In the data rows, zero lies at 4.5, halfway between 4 and 5.
What is the hidden score of each row? Scores go from 0 to 30, and 15 is about the middle. The score is a weighted sum of the row's numbers plus the product of two more (or one squared), each taken from its middle value.
[3 4 5 4 2 6 2 5 6 5 7 6 4 7 3 6 3 3 5 6 2 7 4] >> 23
[3 3 4 5 4 5 3 3 4 6 5 5 5 4 2 6 5 5 6 7 3 6 4] >> 18
[3 5 5 4 2 6 3 5 6 5 5 6 3 5 5 5 3 3 6 4 3 5 4] >> 16
[4 4 4 4 6 3 3 4 2 4 7 3 6 6 3 5 4 6 5 4 4 5 4] >> 16
[4 6 4 4 3 5 2 7 3 5 6 6 3 6 7 3 1 5 6 2 3 4 4] >> 14
[6 5 5 5 6 4 7 4 4 4 4 4 5 2 7 3 6 4 4 3 7 2 5] >> 12
[4 6 4 4 4 4 4 6 6 5 4 5 6 4 4 5 5 5 4 2 4 6 4] >> 15
[4 5 3 6 4 4 4 5 7 5 2 4 6 3 0 6 7 6 3 3 2 6 6] >> 20
[5 6 3 6 7 3 5 7 6 3 1 5 6 2 2 4 5 7 2 3 5 4 7] >> 15
[5 4 5 5 4 5 5 3 5 5 3 4 6 3 2 5 6 5 5 5 3 5 5] >> 16
[3 5 4 5 3 6 2 5 6 7 6 5 3 6 3 6 2 5 5 5 2 6 4] >> 14
[3 4 4 4 3 3 5 7 5 5 7 4 5 7 4 5 6 5 2 4 4 6 5] >> 16
[5 6 6 3 7 6 3 4 4 4 4 6 6 5 6 3 4 5 7 1 5 4 2] >> 12
[4 6 6 4 6 7 0 3 4 6 6 6 3 8 4 4 1 6 8 3 3 5 3] >> 13
[5 4 5 4 5 5 6 4 3 4 4 5 4 3 7 4 6 4 5 3 6 3 5] >> 12
[5 3 4 5 5 5 3 4 2 5 6 3 3 6 4 5 3 6 5 4 5 4 6] >> 10
[4 5 3 5 6 3 4 8 4 3 3 5 4 3 4 4 4 7 2 4 5 5 6] >> 14
[4 6 4 5 2 5 5 3 9 5 2 4 5 4 2 5 8 4 4 4 1 5 6] >> 22
[5 3 5 5 6 4 6 4 4 4 4 4 5 4 5 5 7 5 4 4 6 5 5] >> 12
[4 5 5 4 3 6 4 6 5 5 5 6 3 4 5 5 4 4 6 3 4 5 4] >> 14
[4 4 3 5 5 3 5 7 5 4 4 5 4 4 4 5 4 6 2 5 5 5 6] >> 12
[6 5 6 3 5 4 6 4 3 4 5 4 5 4 8 2 5 3 6 2 6 3 3] >> 13
[4 5 5 5 3 6 5 4 5 7 5 5 3 5 4 5 4 3 5 5 4 3 5] >> 12
[6 4 5 5 6 4 5 5 4 4 4 4 5 3 5 4 6 5 4 3 6 4 5] >> 15
[3 5 5 5 2 7 6 2 7 9 5 6 3 3 4 6 4 1 3 9 4 0 4] >> 15
[9 3 3 6 9 0 8 7 2 1 2 1 7 2 6 3 7 7 3 2 9 5 6] >> 11
[3 5 4 5 3 4 4 7 5 3 5 5 4 5 6 4 5 5 3 2 4 5 5] >> 17
[8 6 2 7 8 2 8 3 7 5 0 0 9 0 0 5 9 5 3 4 6 3 6] >> 16
[6 4 5 5 7 3 7 5 3 4 4 3 5 3 7 3 7 5 3 4 8 3 5] >> 15
[5 4 5 4 4 6 3 2 4 7 5 5 3 5 4 5 3 4 7 5 4 4 3] >> 14
[4 3 4 5 3 5 4 3 5 6 4 5 5 4 2 6 5 4 6 7 3 5 4] >> 18
[4 5 4 4 3 5 4 6 5 3 6 6 5 5 6 5 3 3 5 4 4 6 3] >> 18
[4 3 4 5 4 5 3 4 2 6 7 3 2 6 4 4 2 7 5 5 4 4 6] >> 14
[3 5 5 4 3 7 1 5 7 6 5 6 2 6 4 5 3 5 6 4 3 6 4] >> 24
[4 3 4 5 4 5 3 4 2 7 7 4 2 6 3 4 2 7 5 5 4 5 5] >> 15
[4 4 5 4 4 5 5 4 4 5 4 6 4 4 5 5 4 4 6 5 4 4 4] >> 13
[5 4 4 5 6 3 5 4 4 3 3 3 6 4 3 5 6 5 4 6 5 6 5] >> 15
[5 4 5 5 5 4 6 4 4 4 4 5 4 3 6 4 6 4 5 4 6 3 5] >> 13
[4 3 3 5 6 2 5 8 4 2 3 5 5 5 2 6 5 7 2 7 5 7 6] >> 12
[3 5 5 4 2 6 3 5 7 7 6 5 4 6 4 6 4 4 4 4 2 6 4] >> 16
[6 5 5 4 6 4 7 1 4 3 4 4 7 4 7 4 5 1 5 6 6 3 3] >> 21
[4 3 5 5 1 7 4 2 5 6 2 6 1 4 3 6 4 3 6 8 2 5 5] >> 26
[4 6 4 5 5 4 6 6 7 4 4 5 4 3 6 3 5 4 2 3 5 2 6] >> 13
[4 5 6 4 4 7 2 3 4 6 5 6 2 6 4 4 1 5 7 5 3 5 3] >> 17
[4 4 3 5 5 3 4 8 4 3 4 6 4 3 4 5 4 7 2 5 5 6 6] >> 15
[4 7 6 3 6 6 2 4 4 4 5 6 5 8 5 3 2 6 7 2 3 5 2] >> 13
[3 6 4 5 4 4 4 7 6 4 5 5 5 5 5 4 5 5 3 1 4 5 6] >> 19
[5 4 5 4 5 4 5 4 4 3 4 5 4 4 5 4 7 5 4 3 6 5 5] >> 16
[3 9 6 4 2 8 8 1 9 9 6 6 3 3 9 3 4 0 2 7 5 0 4] >> 18
[6 5 6 4 4 6 5 3 3 5 4 5 4 5 6 5 2 3 7 6 5 3 3] >> 11
[3 5 5 4 3 7 3 6 6 7 5 6 3 6 4 5 3 4 6 2 3 5 4] >> 15
[4 6 3 6 7 2 6 7 6 4 3 4 7 1 3 4 6 7 1 2 7 4 7] >> 14
[4 5 3 5 6 3 4 8 6 4 3 5 6 4 2 5 5 7 2 4 5 6 6] >> 15
[5 4 6 4 5 6 4 3 5 6 4 5 4 5 4 5 5 4 7 4 5 4 3] >> 15
[4 6 4 5 6 3 5 7 6 3 3 5 6 3 3 4 5 6 1 3 5 4 6] >> 19
[4 6 3 5 7 3 5 8 4 3 3 5 5 2 5 3 4 8 2 1 6 4 6] >> 11
[5 4 4 5 6 4 5 5 3 3 2 5 4 2 4 4 5 5 4 6 5 5 5] >> 18
[4 3 4 5 5 3 5 4 3 4 5 3 5 3 5 4 5 5 5 6 4 4 5] >> 18
[4 4 5 4 4 4 5 4 3 3 5 4 5 5 5 4 5 4 5 6 4 4 4] >> 14
[6 5 5 4 4 5 5 2 4 4 4 5 4 4 7 4 4 2 7 4 5 3 4] >> 14
[3 5 5 4 5 6 1 2 4 5 6 6 3 8 3 5 1 5 6 8 3 6 3] >> 17
[4 6 4 5 5 4 5 7 6 4 4 5 5 4 5 3 6 5 2 1 5 4 6] >> 18
[4 5 4 5 3 6 2 5 5 6 6 5 4 6 3 5 2 5 5 4 3 6 3] >> 17
[4 6 4 5 6 3 5 7 6 3 3 5 5 4 3 5 5 6 1 4 5 5 6] >> 19
[3 4 4 5 3 6 2 5 5 7 6 4 3 6 3 5 3 6 5 4 3 6 4] >> 23
[5 4 5 4 5 4 5 4 3 3 4 5 4 3 5 4 6 5 5 3 6 5 5] >> 13
[3 4 3 5 5 3 4 8 4 3 4 5 3 4 5 5 4 7 3 5 5 5 6] >> 18
[6 4 4 5 6 2 5 4 3 3 3 3 6 4 3 4 6 5 3 6 5 5 5] >> 19
[3 4 4 5 3 6 1 5 5 6 7 5 3 7 3 5 1 6 5 6 2 7 4] >> 19
[5 3 3 5 7 2 5 4 2 3 5 2 8 3 3 4 5 6 4 6 6 5 4] >> 14
[4 1 3 5 6 0 3 2 2 2 9 0 9 8 2 6 5 6 4 9 4 9 3] >> 28
[6 5 3 6 5 1 7 7 5 2 1 2 6 4 4 4 6 6 2 5 5 5 7] >> 14
[2 3 5 4 1 5 5 6 7 5 7 5 4 7 5 6 6 4 2 4 3 6 5] >> 16
[4 3 3 5 7 1 3 4 0 3 8 0 9 6 4 4 4 8 4 5 4 7 3] >> 13
[4 5 5 4 3 5 4 6 5 3 4 6 4 4 7 4 4 3 5 4 4 4 4] >> 18
[5 3 5 4 4 5 5 5 2 2 5 5 2 5 8 3 4 4 6 2 6 4 5] >> 13
[3 4 5 4 2 6 2 4 6 5 7 5 5 8 3 7 3 3 5 6 2 8 3] >> 25
[3 4 4 5 3 6 2 5 6 7 6 5 3 5 3 6 2 5 5 5 3 6 4] >> 19
[4 5 5 4 4 5 6 4 5 4 4 5 5 3 6 4 5 3 5 5 5 3 4] >> 15
[4 5 4 4 3 6 3 5 6 5 5 6 3 5 5 5 4 4 6 3 3 5 4] >> 14
[5 6 5 5 7 4 4 5 4 3 3 5 6 3 4 4 5 7 4 4 6 4 4] >> 17
[3 3 3 4 5 3 5 7 5 2 4 5 5 6 3 6 5 5 2 7 5 8 5] >> 13
[3 3 4 4 3 4 5 7 6 4 6 5 4 6 4 6 6 4 2 6 4 7 5] >> 15
[3 5 4 5 2 6 2 5 6 8 6 4 3 6 3 5 2 5 5 5 2 5 4] >> 22
[3 5 5 4 2 6 3 5 6 6 6 5 5 6 4 6 5 4 5 3 3 6 3] >> 17
[8 4 4 6 7 1 9 5 4 3 3 1 7 3 6 3 7 5 3 3 8 4 6] >> 11
[4 6 3 5 7 3 4 8 4 3 3 5 5 3 4 3 4 7 2 3 5 5 6] >> 13
[4 3 4 5 5 4 3 4 2 6 7 3 3 6 3 5 2 6 5 5 4 5 5] >> 8
[5 4 5 4 5 4 3 2 3 5 6 3 6 5 4 5 2 5 6 6 4 4 3] >> 12
[5 6 4 4 5 4 4 6 4 3 3 6 4 3 6 3 3 5 4 3 4 4 4] >> 14
[9 6 4 5 8 2 8 5 2 2 2 3 7 1 7 2 5 4 5 3 9 3 4] >> 12
[4 6 4 4 5 4 5 7 5 3 4 5 5 4 6 3 4 5 4 3 5 4 4] >> 14
[3 5 5 4 3 7 4 6 6 6 4 7 3 3 6 5 4 3 6 3 4 4 4] >> 24
[6 5 5 4 3 6 4 3 3 5 4 6 3 5 6 4 2 3 7 5 4 3 4] >> 14
[6 8 6 4 5 7 7 2 5 8 4 6 4 1 9 2 3 1 5 3 7 0 3] >> 13
[4 5 4 5 4 6 5 1 7 6 2 4 7 2 0 7 9 3 5 5 2 5 4] >> 22
[3 6 5 4 1 6 6 5 9 6 6 5 3 6 6 4 6 1 2 4 3 2 6] >> 23
[4 5 4 4 3 6 3 5 5 5 5 5 4 5 5 5 3 4 6 3 3 5 4] >> 14
[5 5 5 4 5 5 6 3 4 6 5 4 4 3 8 2 5 3 5 3 6 0 5] >> 14
[3 4 6 3 4 7 1 2 4 6 7 6 2 8 2 6 1 4 7 8 3 7 3] >> 13
[4 4 4 5 6 3 2 4 3 4 7 3 6 6 3 4 4 7 5 5 4 6 4] >> 18
[6 5 5 4 4 6 4 3 3 6 4 5 4 4 6 4 2 4 7 4 4 2 3] >> 13
[5 5 6 3 5 6 3 2 4 5 5 5 4 7 3 5 3 4 7 5 4 5 2] >> 12
[6 3 3 6 7 1 6 4 2 3 3 1 8 3 2 5 6 6 3 7 6 5 5] >> 14
[5 3 5 5 5 5 5 4 3 5 6 4 3 4 6 4 5 5 5 4 6 3 5] >> 14
[7 6 3 5 7 1 7 8 4 3 2 3 7 2 6 3 4 6 2 3 7 4 5] >> 12
[3 3 4 5 4 3 5 7 5 3 4 6 3 5 3 6 5 6 2 7 5 6 6] >> 14
[4 6 4 5 6 3 5 7 6 4 4 5 6 4 4 4 5 6 1 3 6 4 6] >> 19
[4 3 5 5 2 5 4 3 7 6 4 4 6 5 1 7 8 3 5 3 2 7 4] >> 21
[4 3 5 5 6 5 4 3 3 4 6 3 4 5 4 5 5 6 5 4 6 5 5] >> 11
[4 3 5 5 3 6 6 2 6 7 6 4 3 6 5 5 5 2 4 7 5 2 5] >> 13
[6 4 4 5 6 1 6 4 2 3 3 1 7 3 3 4 5 6 3 6 5 4 5] >> 12
[4 6 5 4 2 5 4 5 5 4 4 6 3 5 7 4 3 3 6 3 3 4 4] >> 14
[3 5 4 5 6 3 5 8 5 3 3 6 4 4 4 4 4 6 2 5 5 5 6] >> 13
[5 4 5 5 5 5 6 4 5 6 6 4 4 3 7 4 7 4 4 3 6 2 5] >> 13
[7 5 5 5 6 3 9 4 4 4 4 3 5 3 8 2 7 3 3 4 8 1 5] >> 12
[4 3 5 4 4 5 4 5 4 5 5 6 3 4 5 6 5 4 5 6 4 5 5] >> 14
[3 4 3 5 6 3 5 7 4 2 4 5 5 5 3 6 4 6 2 7 5 7 5] >> 12
[4 6 3 5 6 3 5 7 6 3 2 5 5 3 4 4 5 6 2 4 5 4 7] >> 13
[4 5 5 4 2 6 4 5 6 5 6 5 5 5 5 5 4 3 5 3 3 5 3] >> 17
[7 4 3 5 8 0 5 4 1 1 3 0 9 5 3 4 6 7 3 5 5 5 4] >> 20
[5 5 6 3 3 6 6 2 4 4 4 6 4 5 6 5 3 1 6 8 5 3 3] >> 14
[5 4 5 4 5 5 6 3 4 4 5 4 3 4 6 4 6 4 5 4 6 3 5] >> 10
[2 4 4 5 3 6 0 4 5 7 8 5 3 8 3 6 1 6 5 7 2 8 4] >> 19
[5 5 6 4 4 7 3 2 4 6 5 6 2 5 4 5 2 3 7 6 4 4 4] >> 14
